rotation steps, each row followed by its count of steps:
The counts run from 0 to 1100.
[-0.39 -0.83 -2.58 -0.56 -6.12  1.99 -1.07  1.85 -0.44  0.89  0.32  1.12
  2.61  0.83  1.13  0.72 -0.80  1.35  2.14 -3.04 -0.07  1.36  2.84  2.51
 -2.79  0.05 -1.20  0.51  3.23 -0.07  1.05  1.88  0.76 -2.62 -2.20 -0.71]  757
[ 1.07 -0.46 -1.20 -0.42 -2.43 -0.89 -0.48 -3.16  4.25 -1.37 -2.06 -0.92
  2.67 -0.14 -1.93  2.79 -1.18  1.27 -2.56 -0.43  0.96 -4.49  2.20 -0.84
 -2.73  2.16 -0.16 -2.79 -1.36  1.34  0.63 -1.50 -0.31 -2.14 -1.33  0.37]  863
[ 2.68  2.20  2.04  0.90 -1.89 -1.69 -3.83 -2.01 -0.67  0.22  0.06 -1.61
 -1.07 -1.09  0.75  1.13  0.12  1.99  1.40  1.23  0.44 -3.28  2.79  3.06
 -2.53 -0.19  2.42 -0.36  4.09 -1.79 -0.48 -2.44 -1.90 -2.05 -2.27 -0.71]  633
[-0.12 -2.84 -2.08 -4.02  0.41 -5.01  1.31  1.47 -4.18 -1.65  0.06 -1.39
  0.85  2.45  0.96 -2.59  0.35 -0.80  0.05  2.18  0.00 -0.34 -0.72  0.68
  3.14 -3.73  1.00 -1.82 -0.30  3.25 -0.05  1.41  2.14  1.29 -2.18 -0.11]  596
[ 0.19 -0.09  3.27 -2.37 -2.07  2.26  1.10  3.18 -2.55 -1.12 -0.35  0.56
  1.06  1.66 -0.31 -2.16 -0.09 -1.71 -1.18 -2.29 -3.01  1.05 -1.23  0.71
 -0.56 -0.38 -1.14 -1.10 -2.81  1.98  0.08  2.57 -0.43  2.32  2.15 -2.38]  492
[ 1.58 -0.81  4.26  1.26 -0.70  3.27  2.72 -1.52  0.54 -1.91  2.16  1.34
 -0.92 -0.26  2.58  1.05 -1.74 -3.67  2.04  0.38  1.10 -2.33 -0.63 -1.91
 -3.27 -3.32  2.68  0.77  1.44  0.95  1.53 -1.04 -1.50 -0.14  1.99  0.18]  526
[-1.51  0.69  5.86  1.51 -0.68  1.06  2.45 -0.77  0.71  0.03  1.16  1.15
 -1.34 -0.76  3.63 -0.66 -2.30 -3.33  1.53 -0.39  0.63 -0.92  1.03 -0.25
 -3.00 -2.79  1.20  0.56  0.09  0.03  1.90 -1.78 -1.23  1.10  2.76  0.56]  9
[ 1.92 -0.41 -3.65 -0.16 -4.32  2.06  0.99  1.96 -2.59 -1.51  1.82  0.14
  0.13  0.64  2.96 -2.35  0.85  0.33  1.31 -2.97  3.16 -0.46  3.03  1.50
 -1.43 -1.81  0.58 -0.69  5.40 -1.28 -0.46 -1.22  2.50 -1.53  1.28 -1.37]  403
[-0.25 -0.18 -3.84 -1.16 -0.38 -1.00 -1.00  3.54  1.97  2.43  1.80 -0.07
  0.72 -1.15  1.96 -1.60 -0.81 -2.43 -0.47 -2.05  3.04  0.03  2.86  3.99
  1.09 -1.63 -0.95  0.07  1.30  1.96  0.42  0.83  4.20 -1.31  2.13  0.41]  859
[ 1.52 -3.31  0.79 -0.41 -2.49 -0.32  1.18 -0.64 -1.80  1.11  0.07 -2.06
  1.23 -0.48 -2.37 -1.55 -3.39 -3.58 -3.26 -0.88  0.88 -3.36 -0.11 -0.44
 -0.63  0.99 -2.52 -1.16 -3.22  2.58  1.50  0.16  2.27 -0.75 -0.05  0.96]  761
[-1.05  2.60  4.30  2.17 -0.54  0.23  0.02 -1.58  0.78 -0.59 -0.07  0.19
 -0.88  0.88  2.58  2.64 -0.83  0.98  4.74  2.73  0.27 -0.33  1.69 -0.05
 -3.61 -1.64  2.48  1.79  1.52  0.17  0.66 -1.67 -3.85  0.50 -0.15  0.05]  363
[-0.57 -0.61 -5.35  0.45  4.07 -0.47 -1.73  1.12  2.38  2.53  0.04  0.91
 -2.86 -1.30  0.20 -0.74  1.20  0.06  0.66 -1.54  2.27  0.27 -0.53  1.93
  2.32  0.43 -1.49  0.55  2.93 -2.14 -1.18  0.40  2.99 -2.19 -0.27  1.86]  186
[-4.78 -0.71 -0.81  2.22  0.94  0.36 -0.27  2.44 -2.27  1.97 -0.01  2.71
 -1.92 -0.50  0.03 -1.27  2.81  0.72  4.12  0.83 -2.65  2.90 -2.67  4.66
  0.50  1.11 -0.05  2.68 -0.50 -2.09 -1.51  1.27 -0.98  0.55 -1.04  1.39]  457
[-1.05 -1.07 -3.54 -0.68 -3.29 -0.21 -0.15  1.99  3.58 -0.43 -0.25  2.10
  1.05  0.35  0.73 -0.08  0.03  2.91  0.48 -2.96  1.72  0.91  4.25  3.19
 -1.48 -1.47  1.60 -1.27  4.04 -1.62  0.10 -0.61 -0.12 -1.25 -0.02 -0.22]  601
[-0.71  0.01 -0.45  0.77 -1.21 -0.15 -2.09  0.93  2.97  0.48 -1.41  1.76
 -0.55 -3.67 -0.77 -1.76  2.51  0.60 -1.45 -2.40 -1.75 -2.03  1.82  5.56
 -1.10  0.48  1.21 -2.55  1.19 -3.26  0.00 -0.99 -0.06  0.92  1.19 -1.17]  1058
[ 1.88 -2.15 -0.11  0.57  1.95  0.63 -1.09  2.03  1.92  1.30  0.32 -0.49
  1.33 -1.88 -3.91 -1.01 -2.23 -1.98 -4.67 -1.78 -1.64  3.55 -1.67 -2.79
  2.51  0.61 -2.94 -1.50 -2.00 -0.02  0.75  2.53  0.65  1.96  0.04 -0.44]  317
[-1.55 -2.09  3.46 -0.28 -3.15  1.28  4.53 -1.56 -0.18 -2.62  0.60  1.66
  1.73 -0.86  0.49 -0.56 -1.53 -3.41 -1.85 -0.22 -0.78 -2.01 -0.08 -1.79
 -0.49 -1.79 -0.06 -0.29 -4.13  1.44  2.92  0.00 -0.24  2.22  1.47 -0.44]  689
[-2.16 -1.01 -1.24 -1.12 -5.51 -0.84  0.14  2.24  0.31 -1.04 -0.16  1.94
  3.34  0.81  0.49 -0.38  1.73  2.54  1.04 -0.85 -1.17  0.81  4.21  4.09
 -2.55 -1.45  0.75 -1.50  1.80 -1.07  0.89  0.09  0.46  0.53 -1.54 -0.56]  240
[-1.08 -1.93 -1.13  0.56 -3.41 -2.78 -2.72  1.78 -2.16  3.17 -0.88  0.55
  1.52 -1.59 -1.77 -0.88 -0.42  1.19 -0.43 -0.15 -2.30  2.23  0.85  4.00
  0.17  0.59 -2.42  0.35  1.11 -2.23 -0.39  1.32  0.87  0.40 -4.46  0.36]  210
[ 1.57 -2.44 -5.14 -3.28  1.92 -2.17 -0.69  3.15  0.67  0.94  0.20 -1.75
 -0.26  0.82  0.95 -2.98 -0.94  0.73 -1.62 -1.38  3.36  1.71  1.87  0.02
  2.47 -2.17 -0.51 -1.43  4.09  0.97 -1.72  1.48  2.35 -1.09  0.17 -0.55]  505
[ 1.12  1.90  3.33  3.11  1.35  0.21 -0.36  0.85  1.25  0.97  0.54 -1.61
 -1.56 -1.79 -0.66 -0.63 -3.20 -1.20 -2.31  1.01  2.07  0.63  0.86 -1.49
 -0.27  1.34  0.98  0.02  0.05 -2.87  1.10 -4.02 -0.55  1.63  4.91 -1.24]  123
[ 1.39 -1.08 -1.68 -2.95  3.15 -1.98 -2.11  0.76 -0.11 -1.18 -2.08 -0.94
 -1.88  0.30 -2.89 -1.37  2.96  0.66 -1.95  1.41 -2.89 -1.61 -1.85  2.97
  2.30  1.01  2.43 -2.58 -1.91  0.50 -0.51  0.33 -0.15  2.68  0.48 -0.56]  253
[ 1.23 -1.39 -0.84  0.89 -2.02 -1.85  1.76 -1.82 -2.08 -2.85 -0.34 -2.52
  0.56  0.58 -0.60 -1.89 -1.23  1.88 -3.20  0.84  2.29 -1.74  1.40 -3.97
  1.18  0.13  0.59 -3.36  1.26 -2.65 -0.15 -3.92 -0.81  0.72  1.14 -1.80]  928
[-2.13 -0.54 -4.31 -0.42  1.56  2.23  2.11  3.54 -1.58  0.30  2.21  0.19
 -0.40  0.83  1.37 -0.97  2.89 -2.30  3.90 -0.86  1.99  1.47 -0.31  2.16
  1.27 -2.18  1.21  2.33  1.75  0.60  0.78  1.43  2.48 -1.00  0.38  1.18]  72
[ 0.07 -1.00  1.31  1.59  3.86 -3.96 -0.78 -1.07  2.63  2.53  1.84 -1.79
 -1.54 -2.50  0.56  0.17 -4.11 -1.78 -0.23  3.01  2.22  0.75  2.39  0.91
  1.62 -2.90  2.97  0.48  1.52  0.63  1.33 -2.57  0.47  0.33 -0.20  2.07]  1055
[-0.55 -1.53  0.97 -0.96 -1.25 -1.68  0.67 -4.50 -0.67  0.08 -0.54 -0.27
  0.65 -1.65 -0.04  0.09  0.33 -2.58 -0.52  0.30  0.15 -6.25 -1.26  2.10
 -1.00 -0.15 -0.93  0.34 -3.18  1.40  1.19 -1.66  2.85 -1.10 -2.05  2.09]  532
[ 0.55  1.08 -1.39 -1.06  1.05 -3.32 -1.46 -4.01  1.58 -3.22 -2.58 -0.75
 -0.48  1.02 -1.06  1.37  1.63  4.97 -0.68  1.96 -0.57 -3.01  0.52 -0.88
 -0.10  1.05  1.06 -2.78  0.04 -0.92 -1.51 -1.94 -1.87  0.41 -2.10 -0.47]  1060
[ 0.23 -0.63  0.70 -1.51 -0.38 -4.03 -1.59 -2.83 -2.55  0.96  0.75 -1.13
 -0.26 -0.70 -0.13  1.23  1.70 -1.23  1.48  3.30 -0.72 -4.92 -0.73  3.84
 -0.84 -1.39  2.15  2.28 -1.20  2.72  0.15 -0.31  1.34 -0.69 -3.76  3.01]  531
[ 1.25  0.87 -1.21 -3.60  1.41 -1.69  0.50  1.69  0.18 -1.49  0.45  1.30
 -0.33  0.54  2.00 -3.71 -0.08 -1.70 -3.13 -2.32  0.50  0.23  1.63  1.08
  2.62 -3.26  1.49 -3.40  1.97 -0.39 -0.51 -0.84  2.81  1.22  1.78 -2.04]  246
[ 0.31  4.08  0.56  1.50  0.49  0.85 -1.96 -0.04  3.14 -0.24  0.76 -1.66
  1.05  0.61  1.13  3.88 -1.26  2.18 -0.04  2.09  1.57  3.36  1.24 -2.71
 -2.69  2.28  1.65  1.61  0.00  0.33  0.02 -1.30 -1.73 -0.25  2.64 -1.04]  839
[ 1.96 -1.72  0.45 -1.55 -1.30 -1.54 -0.62 -0.36 -1.22  0.58 -0.74  1.38
 -0.21 -2.37 -1.48 -2.62  3.08 -1.47 -2.05 -1.95 -3.32 -3.75 -0.72  4.42
  0.03 -0.81 -0.20 -2.18  0.20 -1.25 -0.69  0.96  0.31  0.72 -1.72 -1.07]  180
[-1.65 -1.18 -1.27 -1.15  1.71 -5.18 -0.95 -2.47  3.42  0.82 -2.32 -2.32
  2.20  0.01 -3.10  1.79 -0.99  1.41 -2.04  2.78  1.44 -2.78  0.94  1.86
  0.62  1.94  0.53 -0.58 -3.46  2.32 -0.14 -1.05  0.87 -0.89 -0.73  2.41]  604
[-0.20  2.17 -1.89 -1.07 -1.27  1.25 -1.00 -0.59  4.15 -0.29  0.78  1.69
  0.30 -2.16  3.15 -1.02  2.93 -0.16 -1.31 -3.85  0.96 -0.53  2.97  2.11
  0.05 -2.38  0.62 -0.50  2.19 -2.29  1.63 -2.46  2.23 -1.28 -1.07 -0.99]  83
[ 0.12  2.16  0.87  2.35  2.60 -0.54 -1.49  1.71  1.40  2.15  1.44 -3.60
  0.67 -1.13 -1.30  2.39 -0.26 -0.50 -0.18  3.26  1.15  3.08  0.65 -0.01
  1.25  1.76  2.98  2.19 -2.65  0.43  1.75 -1.37  0.63  0.84  2.59  0.38]  580
[-1.79  4.18  0.51 -0.46 -5.72  4.22  0.30 -0.05  0.29 -0.19  0.96  0.17
  2.81  0.65  3.17  1.60  1.26 -0.09  1.70 -2.66  0.76  0.46  1.31  0.93
 -4.51  2.34 -2.07  2.14 -1.55  0.43  0.49  0.61  1.06 -1.36  0.79 -0.76]  395
